In the rows, zero is written as 128.
Turns in one plane each, and the order they were made in; the first pair answered:
rig:
[116  95  91 112 104 110 117 144 107 147 165 122 141 102 129  98 153 124
  86 169  95 131 118 153 108 144 160 152 143 155 122 184 134 129 114 107
 115 123 131 114 152 142 128  71 140 148 162] -> [113 100  84 108 100 117 117 141 104 146 167 117 136 108 122 101 153 127
  93 164  81 129 111 153 107 144 166 154 136 145 118 178 148 127 104 113
 100 122 122 119 152 133 131  71 140 148 166]
[135 181 130 119  77 116 115 126 129 150 144 134 104 108 141 141 129 120
 135 115 116 159  97 104 148 147 152 151 117 104 144 102 129 136  71 129
 152 132 160 141  96 100 146 146 115 111 114] -> [131 180 136 137  90 121  94 106 130 148 123 123 109 116 126 141 112 137
 148 108 109 163 108 114 137 149 154 157 128  98 139 108 121 115  90 125
 158 131 154 152  97 101 141 158 111  98 105]
[124 129 100 104 106 135 173 151 133 121 157 163 109 165 142 143 121 141
 110 129 108 119 100 105 125 137 102 144 114 100 133 122 159 161 127 183
 166 140 137  91 122 109 142 141 159 141 164] -> [118 133  95 122  96 141 148 142 138 128 148 153 101 170 119 148 119 163
 121 123  89 124  92 114 133 144 118 149 116  84 121 120 161 152 123 185
 162 137 124 108 119  87 142 162 152 130 164]
tege:
[139 117 147 155 105 107  65 145 143 119 155 109 127  80 131 128 114 144
 112 126 141 126 112 137 130 108 150 141 171 185 129 182 114 112 137  68
 108 120 124 142 138 119  81 131 122 151 124] -> [129 113 122 151  78 116  88 167 137 133 174 114 114  80 135 126 137 127
 102 131 116 120  91 125 138 111 161 146 157 170 116 181 142 136 100  85
  99 116 118 124 135 103 110 131 122 164 141]
[130 154 168 164 118 174 137 135 101 143 142 141 129 112 165 138 166 127
 134 170 135 110  95  80 164 104 148 117 109 153 153 126 149 172  96 143
 120 144 121 144 133 122 108 159 110 151 144] -> [145 156 190 162 156 164 118 114 113 128 132 134 148 120 158 129 141 148
 145 162 169 114 123 105 153 103 126  99 128 167 174 139 117 148 139 133
 134 151 130 154 134 144  75 157 106 143 125]
[104 117  91 144 160 133 132 165 147 131  98 128 123 100 143 152 122 149
 108 100  93 133 155 162 122 142  73 145 147  95 122 128 104  90 179 143
 109 141 157 132 168 141  91 109 175  94 148] -> [ 84 121  73 145 136 140 134 173 144 143 109 130 105 103 148 153 131 151
 106 108  62 133 132 162 131 139  95 162 144  83 108 123 124 100 155 151
  95 139 150 140 167 116 118 113 169  96 164]
[135 124 113 110 113 125 143 151 119 122 157 131 108 139 120 138 173 110
 121 131 110 127 116 118 115 128 110 119 103 130 157 117 148 138 106 146
 117 107 142  98 123 129 155  91 156 124 161] -> [156 127 146 120 150 111 107 118 137 111 129 123 131 147 102 137 124 142
 136 114 133 135 147 140 104 127  93 108 143 138 170 133 103  95 153 121
 140 116 141 109 126 143 121  91 151 114 135]
Sidom:
[136 147 150 148 158 140 114 101 138 117 112 131 114 146 114 132  93 161
 158 111 134 132 134 127 124 106 129 128 129 110 130 116 107 132 135 130
 153 144 120 158 117 127 119 161 119 124  99] -> [118 142 117 148 121 130 109 107 130 139 120 126  93 148 104 140 107 165
 153 111  98 147 121 135 121 121 146 145 131 101 106 124 126 128 120 131
 137 132 108 145 129 101 151 166 121 111 121]
[105  90 118 124 122 161 190 157 125 105  98 137 115 114 114 101 100 152
 130 200 140 174 132 132  88  84 138 156 140 180  81 100 155 149 201 170
 114 166 107 165 136 116 129  76 132 138 138] -> [ 99  83 123 134 118 163 191 159 127 101  94 134 114 115 113  98 103 154
 129 205 143 170 127 135  94  78 137 152 139 181  72  95 150 156 199 167
 115 173 113 168 132 112 129  75 126 137 131]
[131 106 101 125 126 118 158 148 137 133 178 158 147 129 127 112 122 122
 136 104 129 140 145 113 113 129 111 132 119 108 157 138 126 113 116 136
 143 135 145  96 141 116 142 135 138 111 110] -> [145 117 116 123 131 132 167 144 134 128 176 156 148 131 135 118 117 120
 131 110 147 133 144 104 120 122 113 126 110 104 158 135 120 128 114 140
 149 135 148 111 137 116 127 148 135 119  97]
[143 162 150 132 125 157 185 144 130 101 125 159 118 117 127 152 126 104
 137 125 159 109 121  96 163  99  99 114  97 126 142  87 124 155 127 149
 146 129 122 107  96 145 134 145 125 134 110] -> [ 95 121  96 127  73 122 167 144 129 129 149 146  95 119 110 162 127 109
 119 110 104 136 115 121 146 124 115 149 110 116 124 111 144 124 127 137
 116 114 119  85 114 127 182 131 145 104 154]
Now pairs of rows:
Each pair is 2 to 3 turns apart.
[110 128 129 147 122 128  89  95 129 128 117 114 119 130 118 130 107 154
 132 113  93 138 144 173 117 130 136 127 155 124 127 155 109 105 147 115
 121 124 110 155 148 140 130 154 116 109 128] -> [140 135 165 143 164 141 109 107 134 108 118 125 145 127 135 127 118 139
 131 133 149 121 146 147 130 109 124 105 143 143 152 136  99 124 151 124
 145 133 123 144 141 162  95 149 106 129 102] : Sidom then rig
[128 126  97 111  93 107 198 166 123 108 124 173  84 107 115 176 157 122
 118 113 126 127 116  98 137 146 103 134 116  95 142 109 162 142 126 132
 112 138 142 115  72  88 161 115 166 108 170] -> [158 145 129 114 127 127 201 157 131  91 118 181 101 103 129 172 154 122
 125 126 161 116 122  83 145 128  92 112 114  97 162  97 137 154 131 135
 132 148 145 133  62 103 120 120 168 125 137] : Sidom then Sidom
[119 132 125 144 113 132 107 114 125 136 121 119 115 138 116 126 106 150
 143  99 118 146 129 138 134 148 129 147 133 116 125 124 127 102 144 129
 133 132 113 130 129 115 144 142 142 108 119] -> [146 132 150 132 150 134 113 117 124 117 124 136 137 128 134 124  99 128
 141 113 156 131 142 138 129 134 103 131 127 127 147 120 111 110 160 121
 148 140 133 120 128 137 117 136 133 126 103] : Sidom then rig
[ 75 137 112  99  76 151 160 162 113 133 119 155 107 171 142 145 159  98
 107  99  89 148 151 134 177 107 145 145 147 124 143 150 178 167 121 148
 111 120 149 117 197 135 133 171  91 123 105] -> [ 76 143 121 116  83 148 112 132 125 136  91 137 116 174 122 150 137 125
 125  90  93 156 171 156 166 110 148 151 178 123 138 161 158 136 151 136
 112 122 139 134 202 138 121 184  80 101  97] : rig then rig
[ 50 139  85 136 139  78  99 131 119 139 121  86 128 134 147 124 128 111
 158  82  73 156 173 142  91 146  98 168 119 126 143  95 124  90 156 119
 127 118 147  84 130 145 145  91 172  94 173] -> [ 85 194 123 139 146 138 149 159 104 135 130 117 121 129 184 122 166  80
 157 124 101 112 140  77 127 121 117 153  59 118 134  55 144 187  85 162
 135 128 137 124  94 121 135 125 140 138 153] : Sidom then tege then tege
[100  93  91 115 111 110 150 154 113 117 172 146 133  92 135 127 159  68
  96 147 107 151 117 142 106 146 114 132 111 151 120 123 161 131 138 115
 102 108 133  92 154 139 171  72 158 126 170] -> [111  96 115 108 154 102 142 143 124 105 160 145 155  96 136 127 138  78
 101 143 145 146 136 139  92 138  90 108 128 165 145 129 134 115 170 109
 119 115 147  84 154 167 131  61 158 133 145] : tege then rig
[143 104 144 119 125  97 159 149 167 104 147  94 150 111 142 117 165  85
  78 126 142 107 142 161 103 124 131 105 129 165 144 147  94  78 122  89
 110  97 125 129 150 153 100  59 150  99 145] -> [155 120 157 124 128 127 191 163 156  99 159 111 141 116 161 118 193  67
  78 137 153  90 120 128 127 110 142 105  93 153 140 130 108 128  82 108
 107 107 124 147 133 138 104  72 138 125 133] : rig then Sidom
[150 117 171 125 167 115 101 106 125 118 118 114 157 127 138 109 125 128
 140 171 159 125 145 142 113 125 134 122 133 159 122 139  91 134 153 100
 129 134 115 158 134 157  90 124 102 139 116] -> [111  97 118 124 127  87  84 104 126 142 124 100 137 131 120 121 124 128
 128 155 112 142 137 165  98 151 148 142 143 146 109 158 110 111 144 103
 105 127 107 135 153 145 137 121 114 119 154] : Sidom then Sidom
[144 150 140 152 176 151 111  95 154 136  95 133 131 145 110 111  91 170
 162  86 151 159 147 137 126 115 108 114 146 117 133 120  91  92 171 115
 162 149 120 156 107 127 113 168 117 122 121] -> [102 110  80 132 122 103 110 120 146 150 127 124 111 138 106 113  99 152
 130  80  97 175 144 158 108 138 102 136 152 110 120 144 124  73 158 106
 132 133 131 106 136 131 161 134 145 105 165] : rig then Sidom then Sidom
[140 119 138 109 143 131 157 167 128 136 143 142 131 124 153 134 150  77
 112 151 153 131 120 109 123 124 126 114 102 128 127 122 149 170 114 135
 129 129 139 116 135 140 133  93 128 143 134] -> [112 112 112 119 103 128 144 155 129 158 144 137 108 131 138 137 149 100
 119 129 107 135 113 122 130 137 150 137 118 111 101 123 165 160  99 146
 119 121 122 122 137 123 166 105 139 131 154] : Sidom then rig
[157 102 129 125 156 152  91 130 132  91 145 150 199 137  98  99 165 111
 134  96 120 158 120 140 139 123 123 122 110 140 187 124  90  84 129 136
 153 123 158 108 115 156 128 116  95 118 128] -> [145 103 110 125 126 155 117 148 115 107 167 154 180 132 105 103 193  85
 126  99  84 151 102 125 149 125 142 143  83 128 171 116 122 109  89 149
 132 114 152 104 116 137 159 117 105 123 152] : tege then tege
[135 194 167 131 149 204 165 175  92 107 130 182 112 103 206 102 194  66
 131 175 181  74  60  73 138 118 175 137  45 199 146  77 137 243  81 199
  97 123  76 141 101 111 129 115 107 147  87] -> [167 190 209 136 222 192 118 142 122  69 100 170 155 105 190 101 143  94
 140 164 239  84 104 103 124 110 137 109  87 228 181  89  69 190 158 168
 131 138  99 140 106 161  63 101 106 134  47] : tege then rig
